In the data rows, the value 500 means zero.
Some points, one per row:
[700 558 734 567 517 658 617 642 583 692 533 633 708 542 683 500 675 742 508 608 750 625 592 575 650 550 759 667 525
 600 717 725]
[533 742 542 725 525 517 717 759 700 708 550 675 683 600 500 583 617 567 667 592 650 625 734 692 575 633 558 642 750
 608 658 508]
[750 525 725 517 542 583 667 600 683 567 592 508 700 650 708 642 575 608 558 617 533 759 625 717 675 658 633 692 550
 742 500 734]
[692 533 759 567 633 683 592 625 734 642 608 583 708 617 725 575 658 742 508 550 700 675 542 525 667 517 750 650 500
 558 600 717]
[759 517 742 500 575 617 633 717 683 600 650 608 592 542 725 525 658 625 675 700 642 708 567 558 692 550 734 508 533
 667 583 750]
[575 717 608 633 692 650 592 642 725 583 658 517 533 708 617 600 508 625 675 750 500 667 550 683 542 700 525 734 759
 567 558 742]
[533 742 500 717 700 650 617 600 575 558 667 658 517 725 542 750 692 567 734 608 525 592 583 708 633 683 508 642 759
 625 675 550]
[759 500 717 533 658 642 625 708 734 558 692 517 600 583 567 667 525 608 650 675 542 750 592 700 683 550 633 617 575
 742 508 725]
[583 550 592 567 575 533 658 683 759 542 708 500 700 650 525 558 750 692 675 508 617 717 517 633 642 608 667 600 625
 742 725 734]
[508 750 500 742 683 700 725 625 550 675 633 692 525 617 517 717 667 608 734 650 567 533 658 558 600 642 575 583 759
 592 708 542]
[675 558 700 625 575 542 725 708 759 600 650 583 633 608 517 592 742 692 658 508 533 717 500 683 550 567 642 750 525
 617 667 734]
[759 583 675 508 625 525 658 550 600 575 667 567 725 633 700 592 533 650 542 617 692 742 558 717 734 750 608 708 517
 683 500 642]
[700 542 667 583 642 650 633 692 550 533 567 708 742 592 717 683 658 759 517 608 734 600 625 558 617 500 750 675 525
 508 575 725]
[517 608 675 633 525 592 725 642 583 759 567 692 742 617 508 500 700 708 667 650 750 625 658 600 550 558 533 575 683
 542 734 717]
[625 734 550 683 567 500 617 558 508 642 525 725 708 600 742 583 517 675 592 608 750 542 759 667 692 717 633 700 650
 575 658 533]
[592 759 517 750 717 650 575 500 550 542 633 658 642 725 692 742 600 558 625 567 583 608 700 683 667 708 525 675 734
 533 617 508]
[617 750 550 734 725 625 575 592 500 525 675 717 608 683 742 759 558 650 658 542 708 533 633 642 517 667 583 700 692
 508 600 567]
[658 500 742 525 600 592 583 608 692 575 683 508 633 642 675 542 533 625 700 717 550 734 558 708 650 667 617 725 567
 750 517 759]
[675 525 742 575 542 583 642 658 700 558 683 617 708 600 633 567 725 734 550 533 717 650 608 517 667 508 750 625 500
 692 592 759]
[508 525 658 692 558 633 742 759 725 708 683 533 642 650 550 517 600 608 575 625 675 667 500 583 592 542 734 717 617
 567 750 700]
[667 517 734 633 542 567 642 675 750 608 600 500 700 708 533 575 725 617 625 508 583 759 525 683 592 550 692 717 558
 650 658 742]
[675 508 692 533 583 617 742 734 750 550 708 525 658 575 592 625 567 633 700 683 500 725 650 667 642 542 517 600 608
 759 558 717]
[525 700 508 600 742 734 633 683 692 617 717 650 533 667 517 759 675 567 750 583 500 575 592 708 608 642 550 558 725
 658 625 542]
[550 667 608 734 650 633 617 567 525 708 533 675 725 600 700 508 542 517 583 658 717 500 759 625 642 692 575 558 742
 750 683 592]
[692 525 742 550 633 575 650 592 700 558 583 542 759 625 750 617 517 600 533 725 608 683 567 734 675 658 642 667 500
 717 508 708]
[742 650 642 517 583 658 633 692 525 558 725 567 667 608 750 575 759 617 675 600 708 592 625 542 717 508 734 533 550
 500 683 700]
[517 700 525 725 592 625 633 667 542 734 533 708 642 583 658 550 617 600 675 750 692 500 742 567 650 683 558 575 759
 608 717 508]
[750 500 742 542 558 575 608 617 667 625 683 533 708 583 658 600 633 650 675 567 700 734 550 592 725 525 759 692 508
 642 517 717]
[750 500 742 525 592 683 617 642 667 600 759 517 650 583 633 508 734 675 658 542 567 700 625 608 708 533 692 558 575
 725 550 717]
[500 683 583 692 608 667 600 633 533 750 550 717 650 567 708 592 525 642 625 725 675 508 759 542 700 742 517 617 734
 575 658 558]
[725 525 750 517 633 600 567 625 642 608 658 575 717 533 667 558 650 675 542 617 683 742 550 692 700 583 708 592 500
 759 508 734]
[558 725 500 734 708 675 642 550 625 592 683 700 508 667 600 742 658 583 750 633 525 567 650 575 542 692 533 617 759
 608 717 517]
[550 742 500 567 683 617 633 592 625 558 642 734 533 667 542 692 650 508 759 517 575 725 658 708 583 675 600 608 750
 717 700 525]
[759 525 683 517 583 608 575 734 642 542 675 558 700 592 725 600 658 650 533 625 708 692 633 550 742 508 717 617 500
 667 567 750]
[633 725 550 692 617 575 583 500 525 600 650 700 742 675 759 567 533 642 517 658 717 542 750 683 708 734 558 667 592
 608 625 508]
[542 725 500 683 642 742 650 692 592 708 600 759 508 567 517 633 658 667 734 700 575 525 617 625 608 550 533 583 750
 675 717 558]
[533 717 550 725 692 642 617 625 667 583 700 675 500 742 542 759 683 508 734 575 525 658 600 708 608 650 517 592 750
 567 633 558]
[625 542 608 633 642 617 692 742 717 759 550 683 675 533 575 667 650 592 600 558 700 725 658 508 708 517 734 525 500
 567 583 750]
[558 550 667 617 708 592 692 750 742 525 542 600 650 642 500 583 717 683 675 533 658 625 567 517 575 508 725 700 608
 633 734 759]
[542 742 508 683 633 717 625 667 550 617 558 725 517 658 642 734 692 575 675 708 533 567 650 608 583 750 600 592 759
 525 700 500]
[708 700 658 617 683 542 558 508 517 650 600 625 734 575 675 692 525 633 583 567 717 533 750 592 667 742 725 759 608
 500 642 550]
[642 592 600 667 692 708 583 734 525 759 533 750 608 542 650 550 700 725 567 625 683 517 658 500 558 508 717 575 617
 675 742 633]
[633 575 667 500 567 625 650 675 692 642 608 600 725 617 592 517 683 759 533 525 742 734 583 558 658 508 717 700 542
 550 750 708]
[725 517 742 575 592 625 650 692 734 583 675 567 750 608 642 542 617 633 600 658 508 717 558 708 667 683 533 550 525
 759 500 700]
[592 667 583 683 717 517 734 533 542 575 558 658 725 650 742 633 500 617 525 675 692 608 759 700 708 750 567 550 642
 600 625 508]
[558 759 508 708 750 675 625 600 567 575 692 658 517 667 533 717 683 542 734 633 500 650 550 700 608 725 525 617 742
 583 642 592]
[700 633 675 500 583 625 517 734 750 542 742 550 725 508 667 592 658 717 617 608 567 642 600 683 650 558 708 575 533
 692 525 759]
[533 759 517 600 667 608 508 675 558 567 583 575 550 708 625 725 692 617 592 633 650 683 742 734 700 717 542 750 658
 525 642 500]
[742 533 750 525 642 617 600 692 759 575 708 517 717 583 658 633 683 650 667 550 608 700 625 558 567 500 725 542 508
 592 675 734]
[708 508 692 500 600 617 667 625 734 675 658 542 717 650 683 550 633 725 608 533 742 700 567 558 642 525 759 583 517
 575 592 750]
[700 500 742 517 642 625 633 750 734 617 725 508 600 583 575 650 592 675 683 717 525 667 558 708 658 533 608 550 542
 759 567 692]
[692 500 717 600 567 575 667 708 750 558 650 533 625 658 508 583 642 633 683 592 608 725 517 742 700 542 675 550 617
 734 525 759]
[700 692 708 734 683 542 583 500 567 608 533 600 642 525 725 625 550 575 617 658 750 517 742 759 667 717 675 633 650
 558 592 508]
[692 500 708 517 583 642 700 633 725 625 750 508 734 617 567 533 667 658 608 600 717 650 592 550 675 525 742 575 542
 683 558 759]
[759 525 725 517 608 675 667 650 708 567 692 533 633 508 700 558 625 683 575 583 550 750 500 742 600 642 617 717 542
 658 592 734]
[508 734 500 683 700 650 633 600 542 717 725 658 533 692 525 708 667 558 742 617 517 608 592 642 583 625 575 675 750
 567 759 550]
[625 742 575 683 675 542 558 508 608 533 583 600 658 708 700 692 517 567 592 525 650 717 725 750 642 759 667 734 633
 550 617 500]
[575 700 517 742 600 667 725 675 558 683 592 708 533 633 508 642 650 717 658 625 567 500 759 542 550 750 525 608 692
 583 734 617]
[600 667 517 650 608 683 717 533 708 500 759 583 642 625 658 725 617 575 567 633 508 734 525 750 558 742 542 550 692
 700 675 592]
[658 708 592 683 608 734 525 650 542 759 583 675 700 558 617 508 725 717 633 692 750 567 517 575 550 533 642 600 500
 625 742 667]
[508 667 525 708 583 692 625 717 533 742 550 759 575 675 592 608 542 683 658 725 642 500 750 517 600 617 558 633 734
 567 700 650]
[725 617 708 633 692 542 650 500 533 517 567 667 734 625 759 675 525 642 550 608 683 600 750 742 658 592 717 700 583
 575 558 508]
[734 625 575 717 667 617 708 650 533 508 683 517 542 725 558 759 642 525 658 633 583 700 567 742 600 750 500 692 592
 675 608 550]
[717 508 759 542 567 642 633 650 675 692 575 558 725 658 592 517 700 708 617 533 734 667 550 583 608 525 742 600 500
 625 683 750]
[734 500 759 508 542 650 575 683 692 550 725 525 700 600 592 667 708 633 617 625 608 642 558 675 717 517 658 533 567
 742 583 750]
[717 725 667 592 575 550 600 500 583 567 658 625 708 642 750 650 533 525 517 558 742 633 759 692 700 734 675 683 608
 542 617 508]
[617 500 759 583 508 575 750 734 742 558 692 517 708 725 717 525 625 542 667 683 533 650 567 608 675 550 592 600 633
 700 642 658]
[725 525 759 500 608 700 517 558 625 550 683 692 717 533 708 575 667 642 675 633 750 650 567 592 600 508 734 583 542
 658 617 742]
[642 750 608 625 683 508 567 542 708 583 558 592 633 575 759 717 525 600 658 533 692 734 675 742 667 725 550 700 617
 650 500 517]
[583 742 500 683 734 658 625 542 667 533 633 708 550 750 558 717 675 525 692 567 642 617 592 700 600 759 517 608 725
 575 650 508]
[700 500 750 642 592 533 708 692 734 558 658 517 650 625 675 667 717 608 725 525 617 683 508 633 583 542 759 567 575
 550 600 742]
[600 517 759 592 550 625 658 708 683 650 667 558 750 642 608 508 742 675 575 542 700 734 500 617 533 525 725 692 583
 567 717 633]
[592 558 650 608 525 542 625 742 750 600 517 500 683 675 642 550 708 658 567 617 700 717 667 583 508 575 759 725 533
 633 734 692]
[608 583 708 542 692 700 533 642 750 575 725 558 592 633 525 675 625 650 600 734 500 742 508 667 567 658 550 617 517
 759 683 717]
[742 692 700 600 642 617 542 500 575 508 558 592 750 633 759 708 550 608 525 625 717 734 683 658 650 725 667 675 567
 533 583 517]
[734 517 725 500 708 675 625 633 650 542 667 550 592 525 683 583 608 658 750 567 617 700 642 575 742 558 692 533 508
 759 600 717]
[742 533 633 617 592 642 608 650 542 759 625 700 734 508 708 558 683 692 550 667 750 517 717 500 600 525 675 725 567
 658 583 575]
[759 525 750 550 592 608 600 633 625 667 675 533 717 517 734 617 658 683 500 642 725 700 650 567 708 508 742 575 542
 583 558 692]
[517 708 550 717 692 608 675 658 533 759 542 734 642 575 633 583 592 650 667 725 683 500 742 558 625 617 525 567 750
 600 700 508]
[759 500 742 508 617 650 642 692 717 625 658 567 633 550 575 583 558 683 608 667 533 708 592 675 725 525 700 600 542
 734 517 750]
[525 675 500 650 692 683 625 742 642 708 558 759 592 667 583 734 750 717 725 658 542 517 633 550 575 608 508 567 700
 617 533 600]
[567 708 508 750 700 692 600 608 558 650 533 742 617 675 525 642 667 592 725 717 683 542 658 550 575 625 500 517 759
 633 734 583]
[633 692 683 667 617 583 550 500 525 567 592 600 750 625 759 700 558 575 508 542 742 650 734 708 658 725 717 675 642
 517 608 533]
[700 500 759 525 608 633 550 708 667 583 658 542 692 508 717 617 675 725 642 600 650 625 567 533 734 517 750 592 575
 683 558 742]
[725 567 734 525 583 675 650 692 750 550 683 508 600 658 642 575 533 633 608 667 558 759 542 717 617 625 592 700 517
 708 500 742]
[550 759 500 725 625 533 508 592 567 617 525 708 517 583 692 742 600 575 667 608 633 734 558 658 542 750 675 650 683
 700 717 642]
[617 600 717 575 583 650 700 734 533 542 633 625 683 567 725 517 508 675 500 550 592 742 608 708 658 642 525 692 667
 759 558 750]
[750 533 650 517 683 550 600 592 658 558 583 625 725 575 759 608 525 633 567 717 692 700 542 734 617 642 667 708 508
 742 500 675]
[683 759 617 717 625 525 633 508 567 608 533 650 708 583 742 692 517 575 558 658 750 542 734 600 642 725 667 675 700
 550 592 500]
[700 750 550 717 642 575 583 508 533 558 633 692 542 667 600 708 658 500 617 567 734 592 683 742 625 759 608 650 725
 525 675 517]
[734 558 633 625 533 567 708 650 617 583 525 542 759 508 717 592 550 642 575 658 600 608 667 725 700 742 750 675 517
 692 500 683]
[558 683 650 542 608 642 575 708 533 717 517 759 667 550 617 500 633 700 658 742 750 508 725 525 692 567 592 675 583
 625 734 600]
[517 550 642 667 567 750 633 692 717 650 508 583 675 592 617 625 708 742 600 533 658 759 500 542 558 525 683 700 608
 575 734 725]
[642 500 750 558 600 592 575 625 708 542 658 508 633 650 617 608 533 692 567 734 525 725 583 717 675 683 700 667 550
 742 517 759]
[692 725 542 700 617 525 575 500 508 675 592 717 708 567 742 633 583 642 558 608 759 517 734 625 683 750 600 650 667
 550 658 533]
[667 633 717 567 550 533 592 650 675 625 575 658 700 517 725 542 683 734 608 617 750 600 692 500 583 508 759 708 525
 558 642 742]
[750 508 742 542 583 633 692 667 708 608 592 533 759 675 617 575 525 658 567 683 558 717 550 725 625 650 600 642 517
 734 500 700]
Here are 24 more points, each followed by its number:
[508 742 500 675 658 717 625 608 583 683 592 750 517 700 533 725 667 633 734 650 542 558 642 575 550 692 525 617 759
 567 708 600] 0
[567 708 517 675 667 617 700 683 550 692 734 583 508 633 525 742 625 558 608 725 542 575 642 717 533 759 500 592 750
 658 600 650] 1
[750 700 683 650 608 542 500 508 575 517 617 567 734 633 759 667 533 592 550 525 742 642 725 658 675 717 692 708 625
 583 600 558] 2
[517 700 508 708 692 675 650 725 633 750 525 759 592 600 533 558 683 717 617 734 625 500 583 550 567 575 542 658 667
 608 742 642] 3
[717 525 725 533 617 650 667 642 675 575 625 583 734 567 700 608 708 692 508 592 759 683 600 550 542 500 750 658 517
 558 633 742] 4
[517 700 508 708 633 692 642 734 592 742 542 750 500 608 533 650 625 675 658 717 575 525 617 550 558 600 567 583 759
 683 725 667] 5
[750 525 717 517 550 675 667 700 742 592 692 533 725 600 583 575 617 658 558 683 542 633 625 708 650 608 642 567 500
 759 508 734] 6
[658 742 567 683 525 734 650 617 592 708 550 717 583 675 542 667 558 642 533 750 608 633 725 625 600 759 575 517 692
 700 500 508] 7
[575 750 533 650 725 667 708 525 633 592 517 734 500 675 642 700 542 567 742 550 583 658 692 617 600 759 508 625 717
 683 558 608] 8
[717 517 742 542 575 700 525 592 650 617 625 550 759 508 683 500 558 692 608 725 642 708 750 667 567 734 583 633 600
 658 533 675] 9
[533 700 558 633 667 717 642 617 500 750 608 725 692 600 542 592 550 683 650 658 759 525 742 508 625 567 675 583 708
 575 734 517] 10
[650 525 734 608 617 550 750 683 759 658 592 500 692 708 542 517 667 575 633 558 600 742 533 625 583 567 725 700 508
 642 675 717] 11
[575 617 550 683 650 542 667 583 592 708 533 567 692 525 600 658 500 700 608 742 725 508 734 642 675 750 633 558 717
 759 517 625] 12
[734 692 708 567 658 525 625 500 550 517 642 667 742 617 717 650 558 542 508 583 759 675 725 600 633 750 700 683 575
 533 608 592] 13
[759 550 734 517 592 683 608 642 633 658 567 558 700 525 717 583 650 708 600 575 725 667 617 542 675 508 750 692 500
 533 625 742] 14
[592 725 642 717 667 533 692 567 542 608 550 675 700 583 742 558 500 600 517 734 683 575 759 617 708 750 525 658 650
 625 633 508] 15
[558 608 533 667 575 683 542 700 708 600 742 592 525 550 500 692 675 583 617 759 508 625 650 750 567 725 517 642 633
 717 658 734] 16
[508 600 558 717 667 567 625 692 650 759 533 725 583 742 633 542 675 700 592 575 750 550 658 500 617 517 608 525 734
 642 683 708] 17
[742 708 700 650 667 508 617 517 575 525 608 583 717 642 759 658 567 542 558 500 750 633 675 692 625 683 725 734 533
 600 592 550] 18
[759 500 742 517 600 642 558 717 692 592 650 567 658 533 667 583 683 633 625 617 734 708 575 608 675 525 750 550 508
 725 542 700] 19
[525 667 600 675 592 642 725 708 517 750 508 759 550 617 583 567 575 692 658 700 683 533 650 500 633 542 625 558 734
 608 742 717] 20
[750 542 742 517 533 567 667 658 592 633 675 625 708 617 725 558 600 683 525 583 759 650 575 608 700 508 734 692 500
 550 642 717] 21
[725 542 759 508 500 625 642 658 700 558 667 592 742 617 633 608 683 650 550 600 708 717 583 517 575 533 750 675 525
 567 692 734] 22
[642 683 583 759 742 708 558 517 617 525 675 658 575 650 600 717 633 542 734 667 500 567 700 750 508 725 533 592 625
 692 608 550] 23
Which three of these numbered points are nearest to each point below, ignoring the 2 directions in which the first points spread most? Their numbers follow each, nearest first.
[517 642 542 700 650 575 625 750 717 759 567 617 592 583 533 558 633 725 667 600 675 692 500 508 525 608 658 708 683
 550 734 742] > 3 5 14
[575 558 667 683 525 734 742 700 583 759 608 725 650 708 550 500 633 600 617 592 658 508 567 542 533 517 625 642 692
 675 750 717] > 20 5 10
[692 508 750 617 717 642 567 650 725 517 759 542 658 575 525 700 600 625 675 683 550 667 583 734 633 608 558 592 500
 708 533 742] > 23 6 16
[517 550 700 717 567 500 742 633 759 650 608 525 625 734 575 533 750 642 683 617 658 692 508 600 542 583 675 708 558
 592 725 667] > 11 22 21
[608 508 742 642 600 517 667 759 750 633 658 500 650 725 533 525 734 683 717 550 617 708 567 675 542 575 692 700 583
 558 592 625] > 11 21 22
[708 533 734 508 575 608 642 600 658 625 750 550 717 525 617 592 650 700 517 558 667 683 567 675 692 583 759 633 500
 725 542 742] > 1 6 19
[734 500 742 550 650 658 558 625 692 525 675 533 717 575 667 542 683 708 633 642 583 725 617 608 592 567 700 600 508
 750 517 759] > 23 19 0
[500 717 600 692 567 617 683 650 525 750 533 708 608 725 625 550 633 667 575 742 759 508 734 517 642 583 558 658 675
 542 700 592] > 20 3 5
[525 608 533 675 500 567 708 725 750 692 558 667 642 700 517 600 759 717 575 633 683 658 625 542 617 508 550 650 734
 583 742 592] > 17 3 22
[683 500 658 583 567 692 633 700 533 734 592 625 708 600 667 608 525 742 650 575 759 550 750 508 675 558 725 517 542
 717 642 617] > 10 5 0
[558 683 592 717 583 658 692 700 533 675 500 759 650 550 617 575 625 708 567 600 742 508 734 517 633 608 667 542 750
 525 725 642] > 20 5 10
[734 759 708 683 658 550 625 517 533 508 542 575 717 617 700 692 600 583 525 500 725 675 667 633 650 742 592 750 558
 567 642 608] > 18 2 13
[717 608 700 517 692 650 575 558 675 708 567 667 525 725 583 600 500 742 625 750 658 633 642 592 533 734 683 550 508
 759 542 617] > 7 0 8
[700 533 725 500 683 650 617 750 759 592 742 558 575 583 667 567 633 550 692 625 508 675 525 658 708 542 717 517 608
 734 600 642] > 19 6 15
[508 642 500 708 625 725 667 692 592 750 558 742 542 633 517 658 617 700 675 717 550 533 608 525 583 650 567 575 759
 683 734 600] > 5 20 3
[658 500 692 542 550 567 625 675 708 617 642 508 725 600 683 633 717 734 608 533 750 700 558 583 575 525 759 667 517
 592 650 742] > 4 22 14
[658 742 692 625 725 583 550 592 500 517 600 708 717 675 683 575 558 508 533 567 734 667 759 633 608 750 650 700 617
 542 642 525] > 13 18 2
[508 750 517 683 617 717 650 667 567 692 608 734 500 708 533 725 625 658 700 642 592 558 675 600 575 633 542 550 759
 583 742 525] > 0 21 14
[500 692 508 717 567 608 650 658 542 725 550 742 642 667 600 575 558 683 700 759 617 525 675 517 708 625 533 592 750
 633 734 583] > 20 5 3
[525 750 517 717 683 617 675 608 575 650 667 734 500 633 542 725 642 600 742 592 508 567 583 700 625 692 558 658 759
 550 708 533] > 21 0 14
[742 525 700 517 667 658 558 583 683 592 608 542 708 633 692 575 567 725 642 759 508 617 550 750 600 625 650 675 500
 734 533 717] > 23 6 9
[717 533 742 542 567 642 592 708 734 633 750 550 675 583 617 625 600 700 692 658 500 608 558 725 683 525 667 575 517
 759 508 650] > 6 19 23
[517 717 550 750 533 667 683 725 575 742 617 675 650 567 500 600 658 700 625 692 708 508 642 583 558 525 633 592 759
 608 734 542] > 10 5 3
[600 642 750 658 550 525 675 708 725 517 567 608 625 692 734 617 533 542 500 683 583 742 592 667 633 759 558 717 575
 700 508 650] > 15 13 18
[742 517 700 500 675 567 550 708 725 650 717 525 633 600 692 533 625 608 683 558 642 658 592 617 750 508 759 542 575
 667 583 734] > 19 21 14
[533 717 517 725 592 600 675 650 658 759 550 692 608 667 508 542 642 617 708 700 734 500 683 525 625 583 558 575 750
 633 742 567] > 10 20 5
[708 633 533 508 625 700 608 642 692 592 742 683 500 517 717 650 725 667 658 542 583 600 550 558 617 525 675 750 567
 575 759 734] > 14 21 4
[625 725 633 592 575 600 692 717 608 667 525 558 700 542 617 550 508 650 567 750 517 759 533 708 642 675 500 683 583
 742 658 734] > 15 6 1
[558 692 683 700 633 575 567 500 533 625 583 642 759 592 717 650 508 617 550 750 742 542 725 675 708 734 525 658 600
 608 667 517] > 15 6 16
[592 508 742 692 625 558 734 725 759 575 583 500 650 683 533 633 750 542 675 525 567 700 517 717 608 617 708 658 550
 600 642 667] > 11 18 21
[742 500 734 567 633 717 550 692 750 525 725 517 667 558 617 575 675 600 708 542 592 658 583 642 650 533 683 508 625
 759 608 700] > 19 2 23
[592 759 608 717 667 575 533 500 600 508 658 642 542 725 633 734 625 558 708 517 567 617 700 683 650 750 550 692 742
 583 675 525] > 2 18 13
[533 692 525 700 558 725 658 734 592 759 508 750 600 550 583 608 617 717 575 667 683 500 650 517 567 642 708 542 675
 625 742 633] > 5 20 3
[525 625 734 633 558 517 692 717 750 592 675 508 600 725 533 583 742 658 667 550 567 759 500 683 542 575 650 708 617
 608 642 700] > 11 21 22
[508 650 675 725 633 500 742 600 592 542 575 558 692 708 608 517 567 625 667 700 658 750 642 617 583 759 533 734 550
 717 683 525] > 15 11 18
[500 742 517 692 625 750 683 725 567 700 525 759 550 600 558 650 642 633 675 708 608 542 658 508 575 617 533 592 717
 667 734 583] > 5 3 20
[667 533 734 525 517 608 742 708 759 633 575 508 583 717 650 542 750 700 558 592 600 725 500 625 658 550 683 642 567
 617 692 675] > 21 11 22
[608 567 692 625 600 525 750 700 742 558 717 508 633 734 500 550 725 592 708 583 658 759 533 675 575 517 683 667 542
 650 617 642] > 11 18 21
[742 583 734 517 550 658 558 683 633 617 600 642 700 525 717 533 675 667 567 608 725 650 575 542 708 508 759 692 500
 592 625 750] > 14 0 21
[508 742 500 717 683 725 650 700 575 708 583 750 533 625 525 675 642 633 667 692 558 517 658 550 542 567 592 600 759
 608 734 617] > 5 0 3
[717 525 759 558 575 608 633 692 658 517 642 617 734 592 650 600 700 683 567 550 675 742 583 542 625 508 750 708 500
 533 667 725] > 22 4 21
[683 508 717 542 567 625 650 700 725 550 708 592 667 642 575 600 525 675 558 692 517 734 583 750 617 658 608 633 533
 742 500 759] > 6 15 1
[675 508 759 558 642 683 550 725 717 567 742 517 542 600 575 633 734 658 750 700 525 617 650 592 708 583 608 500 667
 692 533 625] > 19 6 0
[508 642 525 759 683 675 667 692 658 742 517 734 558 533 500 575 717 708 700 617 608 542 633 550 600 625 583 592 750
 650 725 567] > 3 5 10
[742 525 759 600 558 617 650 658 692 683 592 508 725 633 625 533 642 608 583 542 675 708 550 575 567 517 734 700 500
 717 667 750] > 11 22 0
[533 750 500 708 742 658 625 600 525 675 633 650 508 617 608 734 725 567 683 558 592 667 583 692 575 700 542 642 759
 550 717 517] > 14 4 21
[500 734 508 667 658 675 700 683 542 750 550 759 517 642 533 617 608 717 692 708 592 558 650 525 633 625 600 567 725
 575 742 583] > 20 5 10
[633 642 508 558 692 650 675 583 608 625 759 717 517 667 592 700 734 525 742 567 500 658 542 725 533 750 550 575 708
 617 683 600] > 13 21 19
[717 508 750 642 542 592 725 650 734 633 608 525 658 667 675 600 708 683 517 575 742 692 567 583 550 533 759 617 500
 558 625 700] > 4 22 11
[750 542 759 667 600 675 592 617 550 558 692 517 625 650 683 500 525 700 567 717 533 658 708 608 642 742 583 633 575
 725 508 734] > 9 6 15
[742 525 750 500 558 567 642 717 759 533 725 542 675 658 600 583 708 650 667 575 633 625 617 592 700 517 734 550 608
 683 508 692] > 19 21 0
[759 617 734 600 508 517 625 500 567 592 525 683 742 642 750 633 608 533 575 658 717 725 650 708 692 700 667 675 550
 558 583 542] > 13 18 2
[692 558 708 592 567 500 717 575 725 633 642 533 750 617 600 508 658 667 550 650 700 734 542 583 608 517 742 675 525
 683 625 759] > 11 22 21
[525 533 717 500 575 759 658 700 708 650 625 617 750 567 683 558 734 675 600 592 583 642 608 667 633 550 742 542 508
 692 517 725] > 0 19 6
[575 617 667 742 567 658 725 692 717 600 558 550 583 625 542 525 759 700 633 592 750 650 533 500 508 517 683 642 608
 675 708 734] > 4 22 3
[734 642 717 558 550 625 567 525 575 633 683 542 742 592 692 600 533 667 508 708 658 650 759 750 617 725 517 700 608
 675 500 583] > 9 6 1
[542 708 533 734 583 633 675 625 525 700 517 742 642 558 608 617 550 658 650 750 600 500 725 575 667 717 567 592 759
 683 692 508] > 5 15 6
[525 642 692 742 558 608 734 658 700 708 575 517 625 725 567 617 675 650 683 592 600 717 500 533 550 542 583 750 633
 508 759 667] > 11 22 21
[734 525 683 542 725 742 717 575 650 583 708 517 608 759 658 667 600 592 750 642 533 633 508 558 550 617 567 692 625
 700 500 675] > 8 23 0
[525 683 500 667 734 759 592 642 567 708 533 742 575 675 517 700 608 633 725 717 508 550 625 658 583 650 558 617 692
 600 750 542] > 0 14 5
[734 542 759 558 567 592 700 658 717 675 642 508 725 617 525 517 683 708 583 550 633 750 575 625 608 533 742 650 500
 600 667 692] > 11 22 21
[717 533 725 625 642 658 675 692 550 617 567 742 650 633 708 525 734 683 517 558 759 575 600 500 608 583 750 592 508
 542 700 667] > 4 0 21
[525 700 500 725 642 742 600 683 575 734 617 750 533 658 508 633 692 650 717 667 567 542 625 608 558 675 517 592 759
 583 708 550] > 0 5 14
[700 583 642 592 550 675 533 658 683 600 575 500 725 567 750 708 542 617 734 625 633 742 650 759 608 667 517 692 525
 717 508 558] > 9 2 23
[750 717 642 692 575 533 517 500 608 525 592 567 700 633 759 617 542 600 508 625 742 708 725 734 658 683 650 675 558
 583 550 667] > 2 18 13
[633 708 583 692 533 642 542 592 525 658 675 717 700 608 667 558 500 650 575 759 725 517 750 625 742 683 617 567 734
 600 550 508] > 6 7 19
[558 675 567 750 692 600 734 658 633 759 575 725 608 717 550 533 525 650 667 700 625 500 708 508 642 617 583 592 742
 517 683 542] > 20 10 5
[734 667 700 608 592 650 517 500 533 525 583 600 725 567 750 575 508 617 558 675 708 683 625 717 658 742 692 759 633
 642 550 542] > 2 23 18
[725 517 759 525 600 675 650 683 742 542 717 617 633 583 592 575 658 708 608 642 550 625 558 692 667 567 700 508 500
 750 533 734] > 6 19 0
[525 542 583 642 667 575 675 633 608 759 500 683 750 658 617 550 650 742 625 725 708 517 734 508 592 600 700 533 692
 558 717 567] > 10 17 3
[500 734 525 725 675 550 742 683 600 759 542 642 617 658 508 608 633 700 650 708 592 558 692 583 517 575 533 667 750
 625 717 567] > 3 5 20
[592 525 692 650 608 600 725 717 759 575 625 542 675 734 508 617 742 683 633 500 567 750 550 658 517 558 642 700 533
 583 667 708] > 11 4 22
[759 508 742 533 550 650 667 658 717 592 633 642 708 583 700 617 600 558 517 575 734 683 567 608 675 542 750 625 500
 725 525 692] > 19 21 0
[592 734 508 658 608 667 692 583 725 525 750 633 567 700 683 759 642 517 675 717 542 600 650 617 550 742 533 625 708
 558 575 500] > 13 2 6
[542 650 642 667 575 683 625 600 517 750 533 742 692 525 592 583 658 700 708 734 759 508 725 500 675 558 608 567 633
 550 717 617] > 10 20 5
[600 608 508 650 725 734 625 708 567 517 750 592 500 683 533 717 667 550 742 583 558 542 575 675 700 642 658 525 759
 633 692 617] > 19 21 14
[700 517 759 558 583 508 667 725 750 600 617 692 734 575 608 550 717 658 642 542 625 650 525 683 567 500 633 708 533
 592 675 742] > 21 22 4
[650 742 700 667 625 500 517 525 558 533 550 600 717 608 759 633 508 617 542 658 725 675 734 708 692 750 642 683 575
 567 583 592] > 2 13 18
[633 542 642 608 625 558 692 533 717 583 617 650 600 592 667 658 575 725 734 742 517 759 525 700 567 750 500 683 550
 708 508 675] > 8 15 9
